In the data rows, 50 means zero.
Here are some points:
[43 39 40 48 70 49 68 58 51 50 48 51 79 45 49 56 46 43 60 41 58 33 43 50
 22 43 46 79 44 58 55 57]
[55 43 53 47 48 30 42 51 62 42 44 45 39 46 45 53 41 50 57 47 55 44 52 55
 68 52 54 41 47 68 38 44]
[65 40 61 57 40 49 50 43 62 64 35 35 30 46 63 63 18 54 47 56 61 48 47 78
 64 31 35 15 74 61 28 53]
[62 61 57 53 63 65 45 32 68 52 61 21 43 42 50 61 49 54 42 46 74 41 42 60
 51 27 42 47 62 55 43 43]
[48 54 52 60 35 54 41 51 55 60 51 68 58 54 53 41 52 46 58 58 35 51 56 26
 64 53 41 65 32 56 34 43]
[60 57 41 65 40 56 53 60 59 40 59 48 44 65 44 46 47 64 70 65 34 50 51 30
 55 56 44 50 38 71 50 39]
[46 63 54 53 62 49 52 46 38 51 34 47 58 52 55 56 41 60 55 57 61 56 49 53
 41 39 56 44 52 68 54 49]
[60 47 40 45 49 44 40 36 45 59 61 27 33 56 41 41 46 65 55 55 54 41 51 49
 47 44 50 53 54 56 57 50]
[48 48 66 54 52 51 53 43 48 58 55 53 45 46 48 58 54 51 53 55 72 60 61 48
 53 47 36 53 49 43 50 49]
[69 44 52 49 39 46 60 53 53 43 48 50 37 49 38 45 48 52 61 62 53 23 50 57
 62 46 42 50 31 31 46 57]
[43 39 52 65 46 46 43 42 40 53 36 51 36 51 49 45 29 64 35 50 42 39 37 60
 64 65 50 44 67 70 47 57]
[48 71 57 41 62 50 36 37 55 46 73 41 45 51 41 38 54 49 55 62 44 54 33 29
 53 56 44 65 37 67 60 38]
[41 56 41 40 71 73 58 38 55 40 59 28 50 45 47 56  4 39 39 43 61 34 42 73
 47 20 44 35 85 44 55 45]
[41 51 53 18 61 48 45 42 53 53 64 35 43 43 45 71 36 35 41 50 53 51 54 58
 43 29 17 45 65 28 44 51]
[49 65 47 48 56 44 48 65 38 53 57 60 49 57 55 56 65 46 47 56 50 68 60 34
 56 49 64 59 35 58 43 54]
[45 66 53 46 33 34 45 59 61 56 61 75 52 43 50 40 61 47 46 63 42 57 65 38
 50 64 62 51 25 37 67 59]
[49 45 60 30 52 54 43 41 49 54 65 44 37 45 42 51 59 39 47 42 57 52 48 46
 52 39 43 40 36 48 59 47]
[51 46 50 46 47 52 41 50 52 52 41 37 43 68 46 46 44 46 42 45 48 58 49 64
 54 49 47 35 56 49 40 56]
[52 48 37 69 41 54 56 66 56 47 33 75 68 50 65 62 66 57 53 50 34 67 64 55
 34 50 49 51 54 52 52 43]
[49 50 33 46 46 53 50 55 53 51 44 50 54 57 58 59 47 46 43 54 51 57 54 56
 42 52 49 45 65 38 55 44]
[46 41 52 52 41 44 45 54 43 53 52 59 65 57 52 36 57 52 49 56 55 52 59 37
 58 71 59 52 28 65 55 40]
[65 64 55 62 45 41 41 57 65 38 49 54 49 46 47 61 71 49 53 43 41 74 52 37
 47 57 53 51 44 48 41 68]
[60 41 47 64 44 54 50 51 61 49 37 56 44 53 54 35 45 66 46 36 46 29 55 56
 44 52 50 46 51 67 37 64]
[48 66 57 69 46 41 59 58 46 42 51 62 44 64 36 61 61 55 54 48 57 66 50 47
 65 49 31 52 39 61 45 37]
[39 50 51 55 50 60 75 54 33 42 36 57 72 49 45 55 55 49 52 47 55 62 68 44
 48 38 43 54 45 59 58 37]
[33 44 53 68 42 54 68 59 51 41 57 63 59 52 60 59 77 59 56 39 60 64 78 47
 54 53 56 63 54 42 45 47]
[41 42 46 47 50 51 69 61 37 45 39 60 60 37 61 60 63 52 47 40 55 61 60 47
 35 77 54 46 58 62 65 52]
[43 46 52 57 41 49 41 67 44 40 52 47 68 66 50 41 41 56 38 56 73 59 44 46
 54 44 49 52 58 54 39 42]
[56 37 54 53 49 63 49 45 52 61 45 49 35 55 43 44 47 46 51 54 60 51 48 59
 46 47 45 36 48 45 45 43]
[51 51 48 57 37 41 45 42 52 38 49 46 46 68 52 28 54 62 45 46 19 38 52 66
 52 65 60 59 31 57 40 53]
[77 53 40 52 41 42 42 42 50 28 69 49 18 44 41 44 58 56 44 69 71 44 53 54
 84 56 41 51 16 24 32 56]
[75 67 48 54 28 55 66 52 45 67 35 28 62 58 92 92 65 43 46 48 31 26 46 63
 31 45 18 32 40 52 46 29]
[57 64 44 50 40 39 38 58 44 50 59 70 45 37 45 84 75 35 42 34 44 78 51 30
 30 75 44 38 56 25 37 62]
[48 66 56 31 36 26 43 77 70 45 67 58 92 45 36 67 89 41 36 42 34 64 64 45
 47 57 67 55 29 38 67 44]
[54 55 55 44 35 54 47 48 60 58 55 43 53 55 35 49 39 46 50 42 52 50 44 41
 45 35 60 47 65 69 62 55]
[46 51 50 60 51 47 36 55 47 36 60 67 59 53 65 51 85 37 63 54 35 58 51 38
 47 52 57 57 41 43 58 62]
[54 37 53 53 28 26 53 53 35 62 30 54 53 42 56 33 51 64 42 45 45 58 45 58
 50 69 60 49 69 48 44 67]
[63 65 60 63 38 32 38 58 65 46 55 62 54 51 51 62 60 55 51 57 40 59 63 47
 50 58 49 43 34 48 34 56]
[63 56 60 87 27 53 42 51 43 63 29 47 51 54 53 33 80 60 56 58 36 60 50 61
 57 50 39 40 40 73 31 38]
[48 50 50 60 47 42 54 53 50 36 54 71 66 56 51 34 58 54 68 51 62 59 47 40
 56 73 70 51 56 63 59 48]
[36 35 45 66 46 34 54 53 43 46 40 64 44 54 41 41 56 72 47 42 60 52 60 48
 52 56 53 57 45 44 58 42]
[40 39 47 55 49 50 58 62 40 48 50 66 59 43 65 52 64 40 49 43 40 53 53 50
 40 60 50 61 39 51 59 48]
[65 44 60 52 35 48 34 41 54 66 46 52 28 39 55 50 44 58 44 52 33 38 48 50
 59 52 45 49 43 56 45 53]
[50 49 51 53 57 43 57 50 48 55 51 40 29 57 43 44 36 46 46 49 75 54 45 63
 60 56 48 50 54 42 34 62]
[63 34 55 64 51 47 45 54 55 43 44 55 44 48 57 41 48 56 49 48 57 51 39 55
 57 56 70 54 38 50 43 74]
[60 74 56 34 52 55 49 53 53 52 64 39 64 38 56 68 49 37 54 34 43 51 49 55
 43 49 25 41 62 31 55 48]
[56 52 56 57 24 59 38 38 50 69 40 46 34 52 56 43 55 56 55 54 51 35 47 57
 55 50 46 48 51 49 53 50]
[52 54 50 52 50 49 45 53 56 42 56 47 58 58 58 42 37 53 44 56 40 52 54 52
 62 51 54 47 57 61 48 51]
Here are 10 more points, each followed by its number:
[61 56 55 52 37 39 45 55 56 41 58 50 49 46 59 47 60 57 45 40 48 56 44 54
 44 51 59 45 37 18 46 59] 0
[50 34 52 52 57 55 54 56 59 42 63 79 46 44 55 58 64 43 65 48 74 51 50 60
 51 46 54 44 50 41 58 52] 1
[41 50 60 64 47 28 60 73 45 41 53 61 45 58 45 62 74 51 48 46 52 74 52 44
 55 68 45 44 41 37 50 30] 2
[32 42 58 49 51 48 59 66 44 60 35 48 50 66 54 62 43 39 34 43 50 53 51 45
 48 53 37 37 60 63 36 31] 3
[44 43 40 34 45 64 42 52 45 62 52 41 51 52 55 48 44 31 46 55 53 42 59 56
 40 52 51 53 54 56 65 35] 4
[49 45 39 40 58 45 27 40 53 66 55 28 46 57 32 47 37 54 40 50 53 23 15 39
 57 32 39 53 38 61 37 45] 5
[54 62 50 44 40 50 57 61 44 54 52 70 55 58 72 51 51 54 59 75 46 58 47 44
 46 73 46 62 41 59 61 46] 6
[46 58 40 56 44 57 59 67 47 52 60 58 48 54 48 38 73 53 48 43 47 41 68 51
 49 69 47 52 51 66 57 43] 7
[67 34 40 63 54 75 66 41 37 57 39 60 60 42 51 58 42 71 54 45 42 39 62 65
 31 25 43 36 54 64 60 44] 8
[50 71 59 57 49 48 26 45 56 45 52 40 42 49 59 55 57 49 56 51 51 59 49 46
 58 40 34 50 37 47 59 46] 9
Which three of these numbered points are nearest to each point below, looking only along the 8 directions in which the first points spread most? Their numbers follow each, nearest first.
[60 68 35 57 48 52 52 12 53 39 39 32 22 82 19 42 42 45 33 42 45 45 19 43
 55 53 63 31 64 86 43 53] > 5 9 3
[45 50 47 63 49 45 52 43 46 50 39 62 52 42 32 42 33 68 42 55 43 42 49 46
 56 44 52 54 45 48 49 54] > 7 1 6
[40 47 39 37 60 57 51 57 36 57 42 45 58 43 58 47 46 33 59 50 43 35 40 57
 36 50 45 45 60 44 52 56] > 4 8 3
[50 35 46 52 58 45 43 59 41 57 29 60 57 61 52 51 47 46 57 50 43 53 50 47
 60 62 62 60 41 64 46 49] > 7 6 3
[62 81 63 35 36 57 33 52 59 53 79 48 31 49 58 70 38 43 41 48 38 49 60 44
 53 44 46 50 52 36 48 40] > 9 0 5
[53 69 55 45 55 44 34 22 55 45 44 31 41 62 45 39 17 49 53 57 46 49 28 68
 60 29 38 25 56 48 35 51] > 5 9 4
[61 43 22 50 48 40 59 61 54 53 46 63 74 50 57 48 39 34 39 47 39 38 54 52
 44 69 79 45 49 66 44 56] > 7 6 0
[43 44 56 68 54 54 57 36 61 47 54 51 43 49 49 50 46 55 67 42 66 55 62 59
 60 38 53 64 58 35 43 63] > 1 3 7
[46 61 48 36 69 66 47 41 54 30 73 15 41 47 33 49 32 45 37 51 46 23 39 53
 37 26 49 66 59 39 38 46] > 5 4 9
[38 37 44 58 34 46 60 62 48 42 35 75 44 50 66 38 58 73 61 70 58 58 43 50
 63 71 69 56 44 61 46 52] > 7 6 2
[45 50 53 47 58 55 45 49 49 72 37 51 58 42 42 59 34 66 57 55 67 59 44 44
 48 38 56 42 75 64 53 54] > 3 4 8
[38 46 44 54 27 56 53 31 48 63 51 37 54 32 38 54 35 70 45 49 38 64 55 88
 57 27 46 17 69 63 48 58] > 3 8 4
[60 64 42 58 49 49 33 49 50 42 53 57 50 45 40 49 79 56 53 61 37 67 50 44
 54 58 61 62 27 38 53 48] > 6 7 2
[33 45 29 52 77 63 68 53 31 60 46 45 58 48 61 67 30 42 44 37 35 28 74 56
 36 50 49 58 67 54 52 48] > 8 4 3
[50 29 43 51 58 46 39 33 41 50 33 38 11 36 40 28 13 44 52 59 63 34 33 66
 63 58 65 23 61 42 39 77] > 5 4 0
[54 45 58 54 55 54 58 61 47 48 40 77 54 59 64 65 65 46 54 54 67 66 60 51
 51 62 63 56 36 39 43 54] > 2 1 7
[36 53 63 52 46 50 43 69 44 51 32 63 74 56 58 49 76 47 44 38 63 64 69 33
 62 57 50 41 62 56 53 32] > 2 7 6
[52 55 56 49 45 57 47 57 57 45 42 56 57 57 57 53 59 35 44 46 35 49 42 39
 47 64 42 69 54 58 48 36] > 6 7 4
[64 50 57 78 25 52 49 69 59 48 21 59 66 58 69 59 78 49 55 36 34 59 46 44
 54 48 28 44 39 45 45 25] > 6 7 2
[49 42 50 22 53 61 54 44 35 59 36 40 59 34 60 54 45 45 45 54 36 45 45 63
 34 48 51 55 45 52 70 53] > 4 8 3
[51 44 38 49 48 38 48 41 37 40 44 56 50 38 48 46 44 50 43 38 25 53 58 66
 46 47 46 31 54 39 43 55] > 0 3 1
[46 78 44 40 40 40 35 43 52 51 34 57 56 54 41 32 50 62 65 50 46 35 56 40
 45 62 54 44 44 52 50 46] > 6 7 9
[12 68 61 85 33 35 53 51 55 71 39 40 53 55 25 40 30 58 35 47 28 57 56 59
 70 52 56 50 59 59 59 49] > 3 7 6
[44 40 47 35 44 62 54 53 45 63 62 30 47 49 69 51 55 49 41 50 49 34 55 59
 38 39 66 55 51 42 53 52] > 4 8 7
[30 36 23 52 62 41 70 57 64 45 44 63 77 57 44 45 70 48 50 30 42 65 66 58
 41 55 56 85 43 58 48 51] > 7 6 1
[51 32 36 35 71 71 47 41 44 54 52 21 41 39 33 33 14 46 46 50 59 20 27 72
 38 33 57 61 48 52 58 73] > 5 4 8
[57 52 51 58 44 57 56 59 57 42 56 66 63 52 51 58 64 46 48 44 61 67 59 44
 48 54 49 65 38 52 49 39] > 2 7 6
[59 55 64 44 57 44 44 47 53 55 60 45 37 47 42 61 70 44 48 51 63 64 38 36
 55 44 43 37 51 32 48 46] > 9 1 0
[52 50 55 42 61 60 56 56 52 57 33 48 44 56 76 53 25 39 62 47 55 31 36 62
 48 35 50 29 66 53 60 48] > 8 4 3
[60 41 42 21 68 71 70 62 43 59 53 44 59 60 55 44 61 31 59 46 37 43 40 35
 41 59 47 60 49 50 65 53] > 4 7 6
[56 36 54 62 50 60 59 54 47 36 50 68 58 43 49 59 66 48 42 45 71 50 59 44
 40 44 54 51 57 39 45 47] > 1 2 7
[41 64 60 57 36 47 40 39 43 51 55 41 50 46 43 53 58 49 56 52 50 44 44 46
 52 44 41 49 49 33 52 52] > 9 4 7
[57 57 52 56 50 49 44 61 56 48 56 54 32 36 39 38 50 50 48 55 57 49 50 58
 61 60 64 52 58 27 50 77] > 0 1 9
[64 40 62 51 43 52 46 50 42 58 45 53 42 48 46 50 58 50 60 48 54 43 55 54
 46 46 38 41 53 55 52 37] > 3 9 4
[50 65 51 56 64 61 42 48 56 64 74 44 61 43 47 81 61 49 50 66 49 65 67 23
 52 37 47 39 53 14 38 48] > 9 2 1
[59 60 59 48 57 55 35 46 51 54 69 47 33 42 46 41 56 46 48 57 43 49 57 47
 46 30 52 37 45 29 51 52] > 9 0 5
[47 40 42 57 45 32 58 54 52 53 44 58 46 35 57 62 42 48 45 47 42 41 40 72
 48 58 61 35 54 52 54 65] > 0 3 4
[55 54 41 50 61 42 52 57 52 57 42 51 59 62 50 50 44 58 46 49 52 41 47 60
 59 44 52 39 52 65 54 48] > 3 4 7
[66 62 43 54 52 60 56 46 45 52 58 39 48 65 47 53 51 54 47 67 49 53 43 40
 44 46 41 51 47 54 51 38] > 9 4 7
[44 47 52 55 66 44 66 60 49 34 30 63 50 48 45 57 47 57 58 40 52 55 53 60
 58 46 41 64 38 52 49 69] > 1 7 0
[52 45 35 54 48 55 57 39 63 47 47 48 44 41 48 54 52 52 71 52 60 51 57 54
 42 34 52 58 55 29 49 60] > 1 0 4
